Q780: [169  86 125 114]
Q660: [ 94  80 140 131]
Q380: [ 99  97 170 125]
Q983: [173  93 137 111]
Q533: [150 111 178 110]
Q153: [ 93  83 145 131]
size: [169  86]  2
shift -1: [ 93  83 145]  [ 92  82 144]
shift -1: [ 86 125]  [ 85 124]
shift +1: [140]  [141]
next: [ 86 125]  [114]
shift +1: [94 80]  [95 81]

Q897: [129 153 109 120 136 134 170 132 158 148  96 131 130 109 116 149 140 100
 163]
Q538: [108 125 141 154 125 156 129 135 109  96 139 143 162 112 146 109 176 133
 112]
Q149: [ 90 140 139 149 116 112 150 148 157 143 138 140 150 118 131 144 162 120
 109]
Q59: [112 134 142 154 128 162 128 135 109 112 146 145 154 118 150 108 180 124
 111]
Q556: [149 138 115 131 142 190 142 125 110 113 109 125 162 112 129 105 136 101
 165]
Q154: [ 92 133 125 144 114 105 156 146 157 141 132 137 134 111 128 148 168 123
 117]
[108 125 141 154 125 156 129 135 109  96 139 143 162 112 146 109 176 133
 112]  Q538
shift +1: [156]  [157]

Q764: [128 188 183 177 165 121 138 140 149 116 157 133 147 151  74 123 139 132
 116 148 164 180 133 100  80 114 158 123 133 137 126 154 124  85 152  86
 113 133 125 143  79 114 162 135  84 140 145 137 140 167 107 137 162 117
 124 102]
Q800: [150 153 148 192 150 149 121 151 107 147 164 119 176 146 134 113 105 136
 130 136 147 119  89  98  87 134 130 139 124  97 158 143 136  94 166  67
 136 132 151 137 121 167 107 139 112 118 112 126 110 117 112 137 154 118
 120 152]
Q434: [151 158 133 164 165 146 114 116 111 133 141 111 123  83 134 186 157 161
 107  78 114 114 109 108 126 103 105 133 143 120 136 126  97  92 141 105
 149  91 154 171 129 103 105 148 100 153 112 100 169 114 137 117 129 141
 126 149]
Q138: [128 188 183 177 165 121 138 140 149 116 157 133 147 151  74 123 139 132
 116 148 164 180 133 100  80 114 158 123 133 137 126 154 124  85 152  86
 113 133 125 143  98 114 162 135  84 140 145 137 140 167 107 137 162 117
 124 102]
Q526: [146 114 138  90 113 142 142 145 181 112 131 145 192 133 148 104 146 140
 129 142 124 111 156 171 123 173 124 138 142 110 134 128 163 137 118 142
 114 156  78 122 123 142 166  65 158 134 182 151  95 157 111 138 118 147
 121  97]
[128 188 183 177 165 121 138 140 149 116 157 133 147 151  74 123 139 132
 116 148 164 180 133 100  80 114 158 123 133 137 126 154 124  85 152  86
 113 133 125 143  98 114 162 135  84 140 145 137 140 167 107 137 162 117
 124 102]  Q138
shift -1: [116 157]  [115 156]
shift +1: [116 148 164 180]  [117 149 165 181]
shift +1: [161]  [162]
size: [151 158 133 164 165 146 114 116 111 133 141 111 123  83 134 186 157 161
 107  78 114 114 109 108 126 103 105 133 143 120 136 126  97  92 141 105
 149  91 154 171 129 103 105 148 100 153 112 100 169 114 137 117 129 141
 126 149]  56

Q611: [122 150 191 152 138 135]
Q460: [134 151 152 128 134 122]
Q366: [152 127 134 115 120 144]
shift -1: [127]  [126]
size: [134 151 152 128]  4
next: [152 128 134]  [122]
shift -1: [134]  [133]
size: [152 127 134 115]  4

Q176: [112  75 169 136 120 146 115 164 152 155 118 132 109 154  87 163 150 191
 118  97 133 119 187  89 128]
Q732: [163 172  89  71 101 131 144  94  79 133 147 184  92  91 140  93 168  71
 124 160 116 155  67 172 111]
Q514: [101 118 196 157 151 119 130 165 152  91 111 113 170 152 106 143 191 137
  95  99 177 177 190 101 157]
Q165: [133 135 110 144 144 125 138 101 137 115 131 127 140 140 133 116  85 119
 138 143 136 102 126 132 115]
Q647: [120 113 124 142 126 115 127 140 138 131  93  98 140 125 126 119 114  92
 132 136 111 114 148 123 153]
Q839: [110 104 143 134 114 119 114 171 135 141  94  94 134 114 125 135 152 110
 122 118 109 140 149 117 169]
Q755: [148 144 125 122 138 132 158  87 120 106 129 175 126 151 103 104 139  98
 118 153 161 126 147 135  98]
Q788: [101 118 196 157 151 119 130 165 152  91 111 160 170 143 106 143 191 137
 120  99 177 177 190 101 157]
Q597: [ 95 126 167 166 153 115 108 169 155 103 127  73 177 130 147 150 136 157
 119  93 147 157 141 110 167]
size: [ 95 126 167]  3
size: [163 172  89  71 101 131 144  94  79 133 147 184  92  91 140  93 168  71
 124 160 116 155  67 172 111]  25

Q799: [133 124 127 131 178 165 115 130 137 142 142 116 120 134 170 114 121 157
 128 153 129  97 132 138 112 138 135 164 108 130]
Q162: [143 124 127 131 112 114 129 130 133 128 126 153 120 134 122 136 127 125
 128 122 129 139 132 117 128 133 135 121 135 141]
Q433: [118 124 127 131 144 141 121 130 148 134 136 106 120 131 146 136 134 141
 128 129 132 103 177 140 124 136 135 145 121 135]
Q122: [137 112 138 135 148 145 111 130 133 134 142 156 120 134 139 108 121 150
 128 177 129 103 132 117  99 140 135 171  98 141]
next: [128 177 129 103 132]  [117]
shift -1: [134 122 136]  [133 121 135]
shift +1: [134 139]  [135 140]
shift +1: [112 138]  [113 139]
shift +1: [132 117  99]  [133 118 100]
next: [138 112 138 135]  [164]

Q668: [147 124 114 151 135 109 155 174]
Q766: [103  80 113 150 134 158 107 135]
Q910: [171  94  89 135 120 102 149 157]
Q23: [172 137 165  95 113 136 139 157]
Q159: [102 159 138 153 182  98 126 129]
Q936: [172 137 125 138 116 166 159 129]
Q58: [153 154 107 149  80 154  96 164]
[172 137 165  95 113 136 139 157]  Q23
shift +1: [113 150]  [114 151]
shift +1: [137 165]  [138 166]

Q914: [123 102 119 103 126]
Q335: [137 143 116 122 140]
Q529: [150 126 141 115  89]
Q641: [138  81 130  71 148]
Q881: [173 126 141 115 146]
Q310: [135 102 119 103 126]
next: [138  81]  [130]
[150 126 141 115  89]  Q529
shift +1: [135 102 119 103]  [136 103 120 104]
shift +1: [143 116]  [144 117]

Q748: [128  95 181 182]
Q45: [122 107 156 149]
Q454: [139 139 114 123]
Q705: [133 134  89 117]
Q329: [178 149  91 118]
Q747: [133 134 121 125]
Q261: [124 121 137 133]
Q532: [139 139  97 119]
size: [133 134 121]  3
[139 139 114 123]  Q454
size: [122 107 156]  3
size: [124 121 137 133]  4
size: [124 121 137]  3
next: [134  89]  [117]

Q156: [111  98 142 143 150 147 150 143 131 100 132 119 123 116 140 119 114 144
 115 151  97 157 129 117 121 137 125 140 141 150 111 136 142 109 129 107
 167 140 156 132 175 114 102 126 118 127 125 140 143 117 132 123 131 146
 120 133 129 116 114 138]
Q883: [122 125 116 115 103 114 152 130 132 123 113 127 126 142 164  93 139 180
 148 141 174 134 129 125 150 113 100 136 165 109 125 165 132 118 135  99
 149 116 149  82 120 129 117 104 136 112 120 162 123 130 131 118 132 133
 142 134 149 135 132 132]
Q4: [123 127 113 125 141 100 143 131 147 150 135 156 142 147 130 122 139 131
 109  96 121 145 114  97 110 134 116 115 109 120 137 135 125 159 143 130
 140  93 136 109 134 159 114  98 103 123 114 138 126 122 143 132 105 138
 121 116 119 116 102 117]
Q279: [122 125 116 115 103 114 152 130 132 123 113 127 126 142 164  93 139 180
 148 141 174 134 129 125 150 113 100 136 165 109 125 165 132 118 135  99
 149 116 149  82 120 129 117 104 136 112 120 162 123 155 117 120  68 120
 117 108  99 126 114 103]
Q855: [139 148 164  59 101 116 109 103 124 148 130  93 129 148 137 105 145 132
 101 105 113 161  98 127 134 136 114 102 156 115  64 107 134 136  96 143
 166 136 155 124 138 141  89 111  98 139 143 150 147 150 143 131 100 132
 119 117 141 117 126  98]
next: [111  98 139 143 150 147 150 143 131 100 132 119]  [117]
[111  98 142 143 150 147 150 143 131 100 132 119 123 116 140 119 114 144
 115 151  97 157 129 117 121 137 125 140 141 150 111 136 142 109 129 107
 167 140 156 132 175 114 102 126 118 127 125 140 143 117 132 123 131 146
 120 133 129 116 114 138]  Q156
next: [ 68 120]  [117]
size: [122 125 116 115 103 114 152 130 132 123 113 127 126 142 164  93 139 180
 148 141 174 134 129 125 150 113 100 136 165 109]  30
shift +1: [120 129]  [121 130]
next: [ 97 157]  [129]

Q549: [ 81 128 168 112 113 164 124]
Q677: [103 115 105 136  90 144 103]
Q946: [ 97 137 147 122  91 160 100]
Q880: [ 72 114 114 130 126 147 118]
shift +1: [105 136  90]  [106 137  91]
size: [ 97 137 147 122  91 160 100]  7
size: [103 115 105 136  90 144 103]  7
shift +1: [136  90 144]  [137  91 145]
shift +1: [115]  [116]
shift -1: [136  90]  [135  89]

